[[ -3  -6  32  13  47]
 [-21 -36  17  14 -33]
 [ 38 -10  16 -16  34]] yields 32

[[  6  13 -28 -25  26 -44]
 [ -8  14 -11  -6  33   1]
 [-11  12  -4   0  30  15]] yields -25

[[-17 -30 -37 -41 -30]
 [-46  14  24 -29 -38]
 [-51  27  13 -58 -43]] yields -37

[[ 13  42 -11 -59  19 -41  26]
 [ 33  59 -17 -33 -24  46 -27]
 [ 57  16 -34  15  25 -15 -24]] yields 19

[[ 10  21  19   0  23  38]
 [-18  11 -16  32 -30  13]
 [-15  32  46   5  -6  -4]] yields 0

[[ 42 -60 -37 -17  40  22 -32]
 [-47 -11  37   9   5 -28 -40]
 [ 14 -26   3 -27 -13  30  51]] yields 40
---
[-50 -10   8 -26 -58   2  -9]
8
[  7  21 -19 -50  -6]
-19
[-41  15  54  39  13  23]
54
[ -9 -47  22  26   6 -23 -40]
22
[-27   1 -46  -2]
-46
[-15 -53 -42   4  -1  26   0]
-42
[ 12 -40  49  16  -1   7  18]
49
---
[[-0.155 -0.190 -0.200 -0.157 -0.205 -0.078]
 [-0.146 -0.173 -0.129 -0.164 -0.165 -0.157]
 [-0.157  0.160 -0.136 -0.127 -0.090 -0.113]]
-0.078, -0.157

[ 1.5  1.4 -0.1  0.9  1.2 -0.6 -1.1]
-1.1, 1.5

[-0.790 -1.799 -1.528  1.168 -0.644 -0.918 -1.059]
-1.059, -0.790

[[-0.633 -1.149 -1.278 -0.530  0.950]
 [ 0.701  1.260 -0.399 -1.044 -0.060]
 [-0.266 -0.226  0.173 -0.321 -0.399]]
0.950, -0.266

[ 10.01   3.94   7.48 -11.38   5.15]
5.15, 10.01

[[  6.419  18.331   5.963   7.342  18.187]
 [ -7.399  15.350  -8.621  -5.522  11.358]
 [-12.086  10.307 -10.394 -11.886   7.635]]
18.187, -12.086

[[-1.198 -1.447 -1.737 -0.394]
 [-1.192 -1.421 -1.844 -0.373]
 [ 0.143  0.388  1.158  0.547]]
-0.394, 0.143

[-0.13  0.04  0.03  0.14 -0.11 -0.03  0.01]
0.01, -0.13

[ 1.477  0.329  1.021 -0.202  0.186 -1.335]
-1.335, 1.477

[[-0.176  0.200  0.175 -0.057  0.107 -0.097  0.085]
 [ 0.030  0.122 -0.055  0.144 -0.147  0.103  0.040]]
0.085, 0.030
---
[[218 108 229 153 122 161]
 [147 154 123  91 118 125]
 [ 42  77  54  56 179  96]] Out: 118

[[ -5  38  25 -28 -35   5]
 [-13  18  12   8  28  27]] Out: -35

[[-425  255 -358   38   20  514]
 [-396  308 -644 -132  -60  689]] Out: 20

[[3692 4936 5311 6593 8423 5174 7081]
 [4231 7179 4695 5309 3140 4710 6080]] Out: 5174

[[788 399 689 814 778]
 [472 406 172 501 384]
 [466 580 555  34 578]] Out: 501

[[7 7 7 7 5 7]
 [9 7 7 7 5 7]
 [8 7 7 7 1 7]] Out: 5

[[818 314 470 654]
 [365 749 470 205]] Out: 470

[[ 963 -416 -625  419   40]
 [-392  544  387  649  907]
 [ 217  224  178 -701 -659]] Out: 649

[[83 54 83 47 90 54 51]
 [26 55 27 18 49 51 55]] Out: 54
---
[[ -6  24 -11   6  14]
 [ 26  10 -18  -4  14]
 [-31  50   3  57 -26]] Answer: -11

[[-30   1  21   9  -5  34 -25]
 [ 38  18 -17 -19 -57   9 -38]
 [-18 -29 -14  29 -19  54   4]] Answer: -5

[[-23 -45 -31 -27 -12]
 [ -4 -41  26 -29 -21]
 [-14 -42 -27  20 -35]] Answer: -31

[[  3  24   2  43]
 [ 12  -7 -27   8]
 [ 12  -9  17 -14]] Answer: 24

[[  4  -7  -3   3  -5   4   9]
 [ -7 -25  -7   9 -19   9  25]
 [-10  47  29  -5  35 -55 -14]] Answer: -5

[[ 23  55 -23 -16 -16]
 [-17 -22  45 -23  -3]
 [ -1 -16 -14  52  27]] Answer: -23
---
[[ 20  23 -29 -16  15 -17  49 -15  -5  32  31 -29  -7]
 [-27  35  27  -9  41  26 -20 -15 -12  23  29 -21 -11]
 [-20   9 -25 -15 -11 -15  -7  11  14  -3 -34 -28  31]
 [ 21  12 -36 -32  14  -1  -7  -4 -12 -33  34  25 -12]
 [-18 -40  29 -17  -2 -14  25  17 -20  19  31  -7  -4]
 [ 31 -25 -15 -15   5  23 -17 -10  17  27   0 -24 -21]
 [  1 -18  -6  33 -41 -25 -13 -18 -17  30  20   1  40]
 [-19   0  19 -17 -31  40  33 -17  13 -19 -12  24  32]] ==> 20

[[  2  -1 -11   0  -4   4  13   1   2   0]
 [  2   0 -51   0   1 -13 -15   0  -6  -3]
 [  2   0  14  10   6   4 -22   0   4   0]
 [  4   1  11 -11  -7   7   9   1  -5  -1]
 [  1   0   1   0  -1  10  23   1   9   0]] ==> 2

[[ -6 -21   9 -10  -9  -1 -18 -11  12   1]
 [  9 -20  27   1  -7   3 -36  14  20   3]
 [ 16   3  24  -7 -17  17   3  19 -21   5]
 [ -1  -4 -19  38  15 -19  43  30  34  11]
 [  9  -9  12   9   3  -4 -17 -17  -6   5]
 [-12 -18  15 -22  -5   6  -9  -1  -5  -1]
 [ -8 -12  -5 -11 -23  15   5   0  -7   6]
 [  7   0  22  -9  -6  29  -1   0  -6   0]
 [ 14 -10   2   7 -13   6  -2 -12  -6   7]
 [-13 -23  17 -17  -7  15  -6  11  -2 -13]] ==> -6

[[ 33   8  11  25  18  13  15]
 [ 45 -40  18 -14  10  -8  43]
 [ 13   8  32 -13  22  -5 -32]
 [ -9  20  25  30 -10  14  50]
 [ 11 -26 -13   9   4  -9  55]
 [ 30 -48 -10  -4 -45 -29   4]
 [-11  26  -1  -9 -28  25  20]
 [-30   2 -40  29 -15  14  25]] ==> 33

[[ -7 -10 -37  21 -10  -6   0  -8  56   9   3  -6 -30]
 [  3  -8 -34   1 -12   1  -2 -12  20  16  12  -4 -30]
 [  3  28   3 -20 -10 -29 -21 -29 -25  35  10 -12 -14]
 [ -7   6  49 -12  15 -17 -12 -10 -25 -10  -5  -5  45]
 [ -4  26  12 -17  -5 -29 -21 -27 -23  16   2 -12  -3]
 [  2  -8 -35   2 -12  -3  -3 -14  24  19  12  -5 -31]
 [ -8  34  13 -16  -3 -33 -22 -28 -21  19   0 -13  -1]
 [-13  -2 -28  23   0 -26 -12 -16  46   5  -3 -11 -19]
 [ -3 -14 -21  15  -1  47  33  42  11 -12  -3  19 -12]
 [ 49   5  -7 -21 -13  -3 -13 -23 -28  27  30  -5 -23]] ==> -7

[[-14  22 -19 -24  18 -23  13  10  13  -1 -19   5  12 -15   2]
 [-16 -22 -22 -26 -20 -20  -6  28  -2  -9 -25  29  14 -12 -11]
 [ 21 -25  18  22 -19  27 -10  30  -4   3  17  36  13  24  -3]
 [-10  21 -19 -21  19 -16   8  29  19 -10 -17  28  27  -9 -12]
 [-23  20 -29 -33  17 -31   7  16  14  14 -29   9  17 -22  12]
 [-16  -3 -19 -25  -3 -20   2   0   5 -10 -22  -2   2 -13  -9]
 [ 16 -12  25  23 -10  20   0 -13 -13   5  20 -13 -20  14  15]
 [ 12 -16  21  24  -9  23 -10  -4  -8  -8  18   4  -6  14 -13]
 [ 28  38  35  43  40  41   7 -13  23 -20  39  -5  12  27 -27]
 [ -4  14  -1   0  15  -3   2 -35   4 -10  -2 -33 -14  -5 -14]
 [ -6  31   7   4  33  -2  15 -28  12  -4   2 -29  -9  -6  -1]] ==> -14

[[-24  34   5   8 -18  17 -30  22]
 [ 18  38  23  41  26  31 -39 -14]
 [ 53  28 -19  30 -14  55  19 -42]
 [  4 -12   9  17  19 -13   1 -10]
 [-30 -19   4 -31 -11 -37   8  23]
 [-30   5  13   0  -2 -16 -18  22]] ==> -24
